One turn moves each row of this set onto another row. After a few examples, where does it send each row asked below?
Q_966: [ 22  13   7 -17   4   2  12  -2   2  13 -16  11  19  -5 -15  -9   5   8
  -4 -13  11   2   2  -7  23  -3   7  15   8  -3  -8  19 -13  -3  -7]
Q_283: [  2  20   1 -36  10  -2   7  -1   4  30  -1  11  20   8  25  -1  14  26
   0 -13   7  16  -7  -4   1   2  -6  15   0 -29  -8  11  -8  16 -10]
Q_44: [  6  18   4 -14  -3  14  12  11  -1  25  -6   3   8 -21   4 -10 -11   6
  14 -28  27   1 -11   7   0  -4   2 -20 -13 -12  -5  16  10  17  -6]
Q_298: [-12   1   0   1  16 -15   5  -7  -5  15 -13   3  16 -18  11  -5   3  16
 -11 -28  -6 -10   9  -9   2  10  -5   3   6  -5 -26  22  12   2 -17]
Q_699: [-23   3   2 -33  15   0  26  -9  13   8  -5 -12  10  -1   0  -5   3  17
  -6 -21  24  18   7  11   9  -4   3  11   7  -1  -6  35   5   5 -10]
Q_384: [ 10  11  -1  -7  12   7  26  -3   0   1 -25  10  20  -5   2   2  11  27
   4 -23  21   8   3  13  -9  -8   1  -7  -3 -11  10  36 -10  -6 -29]
Q_519: [ 14  -9  -2 -15  19  -8  21  -7  -1  16  -9 -11  20   9   3  18   6  18
  -4  -8  26  23  -2   8  -3  -8  13   4  -3 -13  -7  24 -10  14 -11]
Q_873: [ -2  19  12 -22  16  -6   9   7  -6  23  12   4   8 -21  17  -4 -11  20
   7 -30   4 -11  -1   4  -7   0  22 -10  -3   0  10  16  -2  21 -11]
Q_559: [  7  13   0 -35  20  -4   6  -9  -6  30  -8 -23  13   8   3  11  11  29
  -9 -22  15  15  -1  -6 -14  -6  -6   0  -3 -11   1  10   8  -9 -32]
Q_166: [ -6  -7  -5  -6 -11   3  -7  14 -12   4  -2  -8  19 -17   6  17   8  20
  17 -33  15   4  -1  -7 -16  14   2  10  -1 -25  -1  22   2  10   0]
Q_690: [ -3  16  10 -18   6 -11  -8   5  -3  24  -3 -18  11   1  14 -21   2  15
   5 -36   7   1 -10   2 -16   3  -6 -19   5 -18   3  15 -12  21  -4]
Q_501: [ -7  -5   9  -9  15  -4  10   5   8  23   7   7  -4 -15  27  -1 -19  15
   9  -7   0   2  -9   5   5  12 -12   8   1 -12  -1  27   7   3 -16]
Q_844: [ -9  11  -2 -36  -3  -4   6   4  14  19 -11 -15  23   4   1   6  16  21
  -3 -36   6 -18   5  -1  -9  14   6   8   2 -31  -3  36   9   0  -7]
Q_208: [-15  23   1 -18  -1 -18  17  -9 -11   2  -5   2  17  -1   2  15  -8  35
   4 -29  19  14   3 -28 -13   3  -4   6   3 -17 -15  36   6  10  -3]
Q_325: [ 10  12  -3  -4   4  -5  24  -9  20  17  -2   1   0 -24   5  -4   5  25
   6  -8  17  12   0 -18  -8   2 -24  -6   2 -18 -16  20   9   5 -18]
Q_268: [ -5  15  -5 -12  -1  -2  10  -3 -17   5  -9   1   2   1  15  -4  15  27
  18 -18  22   7 -16  -5  -2   6 -21  -4 -12 -11 -11  15 -11  19   7]
Q_41: [ -7  11 -10 -21   8 -21  23  -5   7   9 -13  14  -7   1   2   5  -3  18
 -10  -4  11   3   8 -21 -17   7 -17   3   4  -9  -7  19  -2   9  -2]
Q_112: [ 12   6   1 -30  -4  -9  17   4  -4  15   6  13  -5 -14   0   6  -7  26
 -15   4  22 -13   8   4  -3   6  -4 -11  11  -8   1  28  -4   6 -17]
Q_866: [-14  -6   3 -15  19  -5  -4   9   6  15 -13   6   4   0   3 -14  -7   4
  -3 -26  -8  -3   2  -9  -9 -15   9  -7  13  -5   5  25   0   8   3]
Q_175: [-12  22  -5 -15  22 -17  10  12 -23  19  21  -4  26 -10  15  -3   1  17
  -5 -27  12  -1   5 -15   8  -5   0 -10  -1 -13 -13  20  -3  -2  -7]
Q_128: [ -8  -8 -13 -21   5   6 -18   6   2  17  -9  -4  12  -5  -8 -11   1  17
  16 -29  14   0   0  -4  -4  -3   9 -24  -5 -20  -5  21   2  -3   7]
Q_23: [ -9  -5  -1  -8   8  -2  -2   5 -12  31 -12  11  13  -9   2  -7 -13  29
   1 -28  13 -11 -12 -11  -1  -5  22   0 -15  -6 -12  17  18   4   3]
Q_840: [  3  22  -5 -28  31   4  14   7  -1  18   0  -4  22  -8  14  -2  10  38
   2 -19  17  -7 -25 -14   2  -2   8   1 -17 -25   5  35   0   1 -15]
Q_583: [ 14   1 -13 -24  10  15  15  -1   3   8   0   0  10   6   6   1 -16  18
   3 -23   3  14  -6  17   0  -5 -19  14  10 -13  -4  11   0  16 -18]
Q_493: [ -5   9 -12  -1   2 -16  17 -20  -8  17   3  -7  35 -10  11  -6   3  23
   2 -18  21  12  -1 -24 -14  12  -4  -5   3 -26   0  32   4   4 -20]
Q_862: [  0  13  12 -26   1 -13  -6   5 -16  -1  11 -15  11  -9  -1   8  -9  36
   5 -24  27   3  -3  -9 -12  -3  -5   2  17 -15   4  45  -1   5 -19]
Q_479: [ -6   7  -2 -27  -1  10   9  17 -24  13   2  -9   9   2   9  -1  -2  17
  -8 -16 -11  -6   3  -4  -5  -5  -8 -22  18 -25   1  32  -5   3  -7]
Q_421: [  0   5   1 -21  -4  -9  24  20   5  29 -17  -8  17  -1 -11   4   3  44
  -2  -7   7  14  -9   1  -5  13  15  14  -2 -15  -7  27  -9  -3 -13]
Q_846: [  4  -9  -7 -22   8  15  20  -7  10   4   3 -11  10 -11   4   7   0  19
  -6 -31  -6  -7  -7   4   7   3  14   1  11 -16  13  40  -7   8  -9]
Q_249: [ -5  -4  -2  -5  12  -6  -3  -6  -4  23  -9  -1  11  -2   6 -14 -13   0
   9 -13   5   1  -5   7 -19  10   6  -1 -13 -21  12  12   4  20  -6]
Q_487: [  4   1  10 -20   3   2   1  21 -10  19  -6  -8  11 -21   4   7  -6   6
  23  -6  26  -9 -10 -12   7   4   5   5  -2  -4  -3  32  18  -2 -19]
Q_921: [ 16  12   1 -12  19   1   8   2   2  13 -20 -10  25  -2  -9  -7   0  27
   3 -15   7  -6  10  -7 -14   5   8  20  -5 -32 -22   9   7   0  -9]
Q_633: [  0  24  17 -17   7  -2   0   1   2  28  -9  10  10  -6   4  -1  -9  18
   9 -33   3   8   1 -10   7 -16   9 -21  -4 -16 -26  20   0   9   5]
Q_607: [ -1  -6  -6 -19 -10  -6   7  -5 -22  18  10   2  25  -7   4   3  -6  36
 -10 -11  32  -6  -1  -7   0  -1   8  -6  11 -19   0  45   5  -5 -16]
Q_807: [ -4  25   8 -13   3  -7  11   0  -1  16  -6   4  14  -6 -19   2   4  25
 -12 -25   7  27   8  16  -1 -10  -5  14  -4 -18  -7  25   1 -11 -23]
Q_232: [ 10  -7   3 -25   9  -2  -8   3  11   5   6  -7 -10 -17  -7   3  -4  29
   4   0  20   5   5  -6  -5  -7 -17  -6  16 -14  -8  32   4  -6 -16]
Q_955: [  9  10  12 -19   5   5   4  -5 -13   9 -18  -2 -10   1  -2   4  -3   6
  -1 -16  16  -8  10 -11   4   6 -11 -21  -2 -22 -15  24 -11 -10   7]
Q_396: [ -3   5  -5 -25  13   5  35  -3   9  19  -1 -20   8   9   0  -7   5  44
  14 -19  13   0   9   2  -8  -4   5  -6  -4 -17   2  27  -3 -23 -10]
Q_898: [ -6  14   2 -39  20   0  10   0  12  16 -19   2  12 -12   7  12   3  28
  -2 -22  22  13  -2  -7  -4  23  14  -2   0  -7  11  30  -8  -5 -30]
Q_60: [  6  26 -12 -31  13  -1   7   6   4   7   0   2  14  -1 -11   5  -4  13
  10 -33  30 -10  -8   3  18  -2  -7   0  -9  -5   5  39  -1 -12 -19]

Q_208 goes to Q_41
Q_479 goes to Q_175
Where do these go?
Q_846 goes to Q_840
Q_249 goes to Q_44
Q_421 goes to Q_519

One turn moves each row of this set onto another row. After a few examples, where does it send each row asked below?
Q_85: [ -8  16  -2   0   3  -7   3   1  13 -14   5 -14  13   8   3  13   8  15
  14 -14  -1   3  -7 -15 -16]
Q_596: [ -6 -12  29  -4 -10  -7   0   4   8   7  -6  -8  -5   1   9   6   3 -17
  -4  -3   2   7  -9 -16  16]
Q_515: [ -8   3  -8   1 -13  -7  11  11   9  15   1 -13  -8  -2 -16  26  -6  15
  -4   3   1  -1 -12 -18 -10]
Q_376: [ -3  15  -7  -2   0  -4  -2   2  11  -8   7 -10  13   4   1   6   7  17
  10 -17   1   1  -5 -24 -11]
Q_510: [ -1  -1 -21 -11   6 -12   6 -15   5  -8   0 -14  15  11   2  20  -5 -24
   9  -6 -14   3   5   2  -6]
Q_816: [-11  20  -8   1   2  -6   2  -1  20 -13   5 -14   7   8   1  10   1  10
   7 -12  -4   1 -12 -12 -20]
Q_4: [ -4  -1  -3  -1 -11  -8  11  12   4  16   3 -12   0  -1 -15  29   0  20
   3  -1   5   0  -6 -22  -5]
Q_184: [-10  -4   5  -7 -12  21  -2 -12   0   2   6  -5  17   4  12  -4 -13  17
   3   5 -22   5   4  -8   1]
Q_360: [-10  -2  -1  14   7  -3   5  -9 -15   8   4  -8   9  15   9  -2  13  -1
   5  -5 -15   0   1  23   7]
Q_733: [  5  -9   7  -4 -11  -5   6  -3  26  -1   3 -15 -26   3  -7  10  -3   8
  -4   6   3   9   2  14 -12]
Q_144: [ -9  -9  25  -2 -11  -6   0   3  13   6  -5  -8 -10   2   9   5  -2 -22
  -9   0   0   6 -14 -12  10]
Q_746: [ -8   0 -12  11  -2   4  -3  -9 -11  16   5  -3   0   8   8 -15   4  -4
 -11  -5 -13  -5  -1  12   5]
Q_817: [-18  -1   9  -5  -7  16   6 -15   5  -6   3 -10  16   9  15   3 -13  13
   7   8 -26   8  -1   6  -6]
Q_694: [ -7   0   2  16  -8   0   5  -7  19  -6  -6  -6 -11  13  -9  11   7  -4
 -16  21   0  -7 -22  -8  11]
Q_801: [ -7  18 -11  -1  -4  -2  -4   1  17  -7   7  -9   4   3   0   2   1  12
   2 -14   0  -1 -10 -22 -17]
Q_965: [-14   3  -8  14   3  -1   3 -10  -7  10   3  -9  -1  14  10  -8   5  -7
  -4  -1 -16  -3  -5  25   1]
Q_475: [ -1  -9  16  12  -3  -5   8  -6   4  -5  -4  -4   6  15  -8  18  22   7
   1  12   4  -4  -9 -15  25]
Q_578: [  8 -13  16  -4  -6 -10  10  -2  20  -6   4 -17 -16   7  -6  17   6  13
   9   3   3  12   6  15  -6]
Q_868: [ 13 -15   6  -7 -14   0   0  -1  21   4   7 -10 -23  -2 -10   3   0  12
  -6   2   9   7   7  -1  -3]
Q_472: [  6  -5 -25 -15   1  -6  -2 -15   0   1   5  -9  14   3  -1  10  -6 -21
   2  -8  -9  -1  10 -11   1]
Q_179: [ -5 -16 -13  -8   2   5 -10 -10   9  13   5  -7  -1   5  -6  14 -15  -4
  -7  13 -16   2  -6  25  15]
Q_882: [ -6 -18  -6  -8   8   1  -4 -10   5   7   5 -10   6   9  -4  21 -10  -1
   4  13 -17   5  -5  30  17]
Q_905: [ -9  -2  12  17  -2  -6  15  -8  14 -12  -7 -10  -2  18  -7  21  16   0
  -1  20  -1  -3 -18   0  13]
Q_926: [  1  -6   4  12 -11   3   0  -6   8   1  -3  -1  -3   9 -11   7  13   3
 -14  14   6  -9 -13 -23  21]
Q_24: [-11  -5  12  -6  -8  17   2 -14  -1  -3   6  -8  21   8  13   3  -8  18
  10   5 -23   8   5  -1   1]
Q_958: [ -9 -12  33  -3  -5 -12   5   3   9   3  -6 -11  -3   6  10  11   5 -19
   2  -1   0   9 -11 -10  14]
Q_863: [ 16 -18  15  -8 -10  -6   3  -1  13   0   8 -12 -14   1  -8  11   9  17
   7  -2  10  10  13   2   2]
Q_206: [ -8   1   2   1  -7 -13  17  11   5   9   1 -18   1   3 -14  36   1  19
   8   0   0   2  -9 -13  -7]
Q_401: [  2 -20 -11 -11   2   7 -14  -8   2  17   9  -3   4   2  -5  12 -10   1
  -5   9 -10   1  -1  15  22]
Q_90: [  0   0 -26 -12   1  -7   1 -16   7  -3   2 -11   9   6  -1  11 -10 -25
   0  -5 -13  -1   2  -3  -6]
Q_98: [-12   4  -4   2  -9 -11  17  10  11  10   0 -17  -7   2 -13  32  -5  14
   2   4  -2   1 -15  -9 -15]
Q_134: [  5  -7 -18 -14   5 -10   3 -14  -2  -5   2 -11  19   9   0  18  -1 -19
  11  -8 -11   2  11  -6   1]
Q_482: [-15   0   3  -6 -12  20   0 -14   7   0   4  -7  11   5  12  -5 -17  12
  -2   8 -24   5   0   0  -5]
Q_341: [ -5  -4  -5  10   2   2  -2  -7 -19  15   7  -3   9  10   7  -9  13   2
  -1  -9 -10  -2   6  10  12]
Q_302: [-12  -7  29   0  -8  -9   4   2  15   1  -7 -12  -9   5  11   9   0 -22
  -3   1  -3   7 -15  -6   8]
Q_54: [  0 -22  -3 -11   7   2  -8  -8  -1  12   7  -7  11   6  -6  19  -5   5
   6   7 -11   6   2  21  24]

Q_958 goes to Q_596
Q_24 goes to Q_184
Q_746 goes to Q_965
Where do these go?
Q_926 goes to Q_694
Q_4 goes to Q_515
Q_578 goes to Q_863
Q_54 goes to Q_401
Q_801 goes to Q_816
Q_472 goes to Q_90

